128 stands for zero in the data rows.
Here are some numbered points:
[ 77 156 120 104 123 120 172 129 132 145  75 108 152 198 143 129 120  32
 122 111 144 119  77 109 133 128 123 101 120 151  73] 0
[142 110  56 152 139 142 104 127 132  97 133 141 171  99 159  94  92 181
 195 138 130  73 143 212 119 170  96 186 138 139 171] 1
[213 128  93 203 187 140 143 138 112 144 130 153 168 118 139  64 141 255
  92 110 173  86 142 203  90 151 100 119 139 133 120] 2
[167 124 119 147 130 134  87 129 122  98 122 130 126  94 144  69  95 225
 228 144 166 115 170 171 142 158  85 170 127 127 179] 3
[201 145 127 150 143 109 126 133 111 151 125 130 102  97 122  86 120 143
 104 125  95 153 147 167 105 142 125 120 107 132 123] 4
[213 166 166 166 173 101 172 141  96 197 112 150 129 175  76  44 141 255
   0 158  84 152 131 101  91 136 179 102 116 116  93] 5
[193 144 146 125 160  87 179 135 101 162 134 134 125 141 135  32  92 255
 113 102 122 160 138 123 101 138 158 108 106 116  91] 6
[ 56 125 180  78 102 134 171 139 136 147 110 106 119 174 123 200 146   0
 109  66 132 144  81 106 163  68 151 115 109 119  80] 7
[159 152 131 138 151 108 136 107 114 139 127 138 130 146  86 120 114 233
  66 133 146 135 106 152 172 128 142 118 111 127  99] 8
[188 135 144 160 128 127  59 139 124 127 170 110  84  48 172 111 101 139
 252 114 157 131 171 177 135 163 106 183 121 126 226] 9
[ 56  14  71 107  66 248  83 127 220   0 154 103 113  27 131 255  86   0
 255 166 120  89 167  87 196 104  77 255 196 114 195] 10
[172 165 211 115 124 107 172 114 140 181 109 138  94 132  61 136 152 141
  27 165 120 205 113  68 136 100 122  50 115 107 102] 11
[ 71 148 139 153 153 137 152 152 102 145 111 140 176 242 140  56 168 187
  82  41 175 139  94 156 111  95 149  94 120 144  75] 12
[179 118 149 125 128 113 116 141 118 146 118 113 107 107 156  99  98 157
  97 155  96 163 135 136 130 147 136 117  99 117 126] 13
[ 83  95  88 136  88 171  70 149 178  52 153 116 134  46 162 213 116  23
 225 159 156  59 133 156 146 180  91 214 166 126 175] 14
[178 156 141 116 112  69 134 131  97 210 126 105  78 175 130  56 104 136
 128  88 105 229 167  93 123  87 173  60  79  97 121] 15
[103 151 154 129 132 125 144 164 107 166 142 141 174 195 111  69 155 195
  69  93 136 132 121 149 110 108 142  76 115 150  76] 16
[139  90 100 144 137 141 103 136 138 106 141 120 132 116 142 119 129 127
 179 116 159 123 160 171 114 148  71 158 140 106 190] 17
[ 81 143 132  94 120 108 146 121 132 150 109 117 169 176 135  61 143  59
 110 109 128 109 102  87 136 137 121 146 144 139  79] 18
[123 104 113 111 112 134 112 151 128 115 141 121 120 127 142 113 128 108
 155 114 129 150 129 161 129 135 102 148 118 119 150] 19
[124 117 143 124 136 150 110 131 139 121 122 117 139 146 130 142 118 175
 122 165 143 133 119 136 104 112 114 141 130 130 125] 20
[ 34  55  84 104 115 202  89 129 159  27 125 134 139  47 155 255 134  55
 239 152 232  45 139 138 185 165 100 208 214 147 208] 21
[131 170 126 100 137  88 148 135 124 157 118 125 145 148 138  93 146 124
 116 125  85 169 119 135 163 126 151 103 112 134  95] 22
[179 125 123 142 102 129  83 110 143  76 148 129  76  64 120 164 103 130
 173 175 106 149 163 125 122 142  85 153 120 111 209] 23
[159  95  97 154 139 129  72 129 144  78 182 140 114  69 142 129  71 197
 214 131 127 109 170 195 134 180 109 180 124 120 201] 24
[143 108 136 122 126 132 115 126 144  89 156 151 109  89 130 231 133  89
 155 189 163 140 113  91 132 141 123 157 118 132 116] 25
[ 99 177 102  94 127  81 179 132 106 228  96 126 153 178 101  36 118 172
  82 102  76 135 102 132 126 147 200  99 171 148  51] 26
[191 142 152 137 139 112 151 127 119 171 133 126  91  68 125 118 123 148
 108 182 131 159 126  81 109 129 136 108  65 121 136] 27
[ 46  39  81  89  87 217 103 116 193   7 140 117 101  31 140 255 110   0
 213 165 115  29 129  54 181 132  84 253 173 136 239] 28
Which three points above are nearest to each new point by angle? Their numbers follow each, nearest first.
[152 175 141 107 110 103 136 128 115 139 114 126 140 151 133  52  94 160
 162  99 111 143 137 157 116 148 160 133 114 126 114] 6 26 15
[ 42 114 124 165 145 184  97 140 131  75 133 129 153 210 137 176 165 154
 132 109 153 156 109 185 146  92 120  98 135 129 143] 12 20 21
[124 156 177  88 114  82 155 164 121 203 101 125 117 144 112 119 158 107
  89 110 126 168 127  92 124  91 121 108  85 116  92] 11 15 22
[170 134 102 133 149 111 124 132 117 118 145 128 157 132 144  55 124 178
 132 118 129  83 121 102 111 156 168 106 139 145 105] 6 2 5
[143 161 112 116 132 102 141 122 119 164 100 129 147 194 130  38  79 169
  77 131 119 160 131 100 119 132 139  86 134 148 113] 26 5 6
[141 136 141 174 150 139 124 129 134  87 177 160 131 103 135 148 130 204
 128 136 123  68 147 157 105 136 106 122 133 123 132] 2 24 1
[157 140 149 137 130 104 126 131 113 132 117 121 131 138 136 107 137 166
 105 108 135 158 120 150 119 132 174 110 130 127 106] 6 5 16
[193 125 155 130 127 114  93 123 124 110 131 128 123 107 144 127  71 139
 202 155 124 135 161 132 111 130 109 193 107 115 189] 9 23 24
[169 158  65 170 176 104 168 123  91 148 106 139 163 121 167  29 119 255
  74 111 136  48 133 145  78 171 154 139 156 154  88] 2 6 5
[ 90  83 106 120 138 127 161 123 116 135  97 117 152 174 134  97 141 120
  95 130 143 133 152 139 138 127 129 103 120 133 108] 12 0 18
[145 152  81 152 155 148 130 131 113 143 124 141 174 116 145  74 132 214
 122 140 141 120 116 156  96 163 130 139 144 129 120] 2 1 6
[ 50 113  80 125  95 173 128 146 137 112 120 131 150 175 138 160 169  68
 124  66 182  39  99 149 168 130 110 146 176 162 101] 21 0 7
[154 164 112 117 135  92 128 129  90 155 118 118 109 153 145  47  89 153
 155 103 117 136 125 141 119 125 162 108  99 127  71] 6 15 26
[144 126 142 137 110 122  98 106 139  75 145 126 126  81 131 159 114 103
 162 146 124 145 126 132 108 134 110 148 122 111 143] 23 14 25
[228 133 144 154 147 109 106 110 140 134 148 131  88  47  88 188 168 133
  78 209  83 166 128  67 107 135  96 101 114 109 176] 27 23 11
[ 53 201 128 107 132  98 183 137 105 175  75 124 130 186 125  44 160 105
  55 105 166 160  93 100 120 120 194  75 131 174  45] 26 12 18
[247 140 204 159 187  58 145  89 104 217  95 148 100  86  60  44 221 199
   0 113  65 189 110  83  86 161 189  90 119 123  93] 5 11 4
[155 168 102 137 180 100 132 132 137 122 115 147 142 137 147  97 125 221
  53 162 145 114 138 115 103 151 144 111 126 160 124] 5 2 8
[116 159 140  91 133 117 157 107 118 160 106 116 118 150  83  95 124 115
 103 144  99 155 105  83 118 141 110 109 115 131 102] 11 26 22
[ 89 145 127 126 113 147 136  95 128 142 131 129 124 154 143  89 139 123
 111 129 140 100 104 133 130 137 133 138 141 145 128] 18 12 0
